[[133 134 113 142 115 110 140 129 106 142 120 137 122 126]
 [133 134 108 139 114 117 139 129 112 142 113 141 118 125]
 [134 131 132 138 109 135 123 129 136 125 137 106 131 126]
 [132 125 131 135 107 118 116 112 125 127 137 109 131 117]
 [123 119 132 123 121 126 125 111 136 123 105 130 124 120]]
:
[[126 125 126 117 120]
 [122 118 131 131 124]
 [137 141 106 109 130]
 [120 113 137 137 105]
 [142 142 125 127 123]
 [106 112 136 125 136]
 [129 129 129 112 111]
 [140 139 123 116 125]
 [110 117 135 118 126]
 [115 114 109 107 121]
 [142 139 138 135 123]
 [113 108 132 131 132]
 [134 134 131 125 119]
 [133 133 134 132 123]]

[[103 105 102 145 153 151 146 107 139 156 102 155 103 128 113]
 [142 115 120 106 138 111 107 147 104 131 120 134 143 128 108]
 [113 103 103 133 153 140 134 118 127 152 103 152 114 128 107]
 [130 116 117 119 139 124 120 133 117 136 118 137 131 128 113]
 [127 118 119 125 137 128 126 129 123 136 119 136 127 128 118]
 [117 118 117 135 139 138 136 119 133 140 117 140 118 128 121]]
:
[[113 108 107 113 118 121]
 [128 128 128 128 128 128]
 [103 143 114 131 127 118]
 [155 134 152 137 136 140]
 [102 120 103 118 119 117]
 [156 131 152 136 136 140]
 [139 104 127 117 123 133]
 [107 147 118 133 129 119]
 [146 107 134 120 126 136]
 [151 111 140 124 128 138]
 [153 138 153 139 137 139]
 [145 106 133 119 125 135]
 [102 120 103 117 119 117]
 [105 115 103 116 118 118]
 [103 142 113 130 127 117]]

[[124 143 152 126 130 147 117 137 138]
 [155 117 130 117 122 128 126 129 130]
 [129 135 143 117 125 138 112 136 140]]
:
[[138 130 140]
 [137 129 136]
 [117 126 112]
 [147 128 138]
 [130 122 125]
 [126 117 117]
 [152 130 143]
 [143 117 135]
 [124 155 129]]

[[138 133 135 122 137 140 137 135 115 136]
 [129 135 131 146 129 126 130 132 151 130]
 [139 129 136 106 138 126 138 119 102 137]
 [140 130 138 103 139 126 139 118  99 138]]
:
[[136 130 137 138]
 [115 151 102  99]
 [135 132 119 118]
 [137 130 138 139]
 [140 126 126 126]
 [137 129 138 139]
 [122 146 106 103]
 [135 131 136 138]
 [133 135 129 130]
 [138 129 139 140]]

[[125 134 135 129 133 125 135 124 129 133 126 130 132 131]
 [129 122 122 124 123 129 123 130 124 125 128 125 125 124]
 [127 109 109 123 112 122 103 127 122 111 124 118 114 116]
 [129 115 114 129 117 125 110 130 128 114 126 123 118 120]
 [128 117 117 127 119 125 114 129 126 117 126 123 120 121]
 [129 134 135 124 135 133 137 127 126 136 131 130 133 133]]
:
[[131 124 116 120 121 133]
 [132 125 114 118 120 133]
 [130 125 118 123 123 130]
 [126 128 124 126 126 131]
 [133 125 111 114 117 136]
 [129 124 122 128 126 126]
 [124 130 127 130 129 127]
 [135 123 103 110 114 137]
 [125 129 122 125 125 133]
 [133 123 112 117 119 135]
 [129 124 123 129 127 124]
 [135 122 109 114 117 135]
 [134 122 109 115 117 134]
 [125 129 127 129 128 129]]

[[130 130 136]
 [125 126 118]
 [152 137 106]
 [143 133 116]
 [141 132 116]
 [118 125 132]]
:
[[136 118 106 116 116 132]
 [130 126 137 133 132 125]
 [130 125 152 143 141 118]]
---
[[134 153 138]
 [132 156 135]]
:
[[134 153]
 [132 156]]

[[152 128 129 128]
 [152 133 126 118]]
:
[[152 128]
 [152 133]]

[[126 151]
 [113 120]
 [120 144]
 [119 129]]
:
[[126 151]
 [113 120]]

[[147 115 128 105]
 [106 140 139 104]]
:
[[147 115]
 [106 140]]

[[127 108]
 [106 139]
 [134 134]
 [128 128]]
:
[[127 108]
 [106 139]]

[[153 128]
 [108 122]
 [112 106]]
:
[[153 128]
 [108 122]]
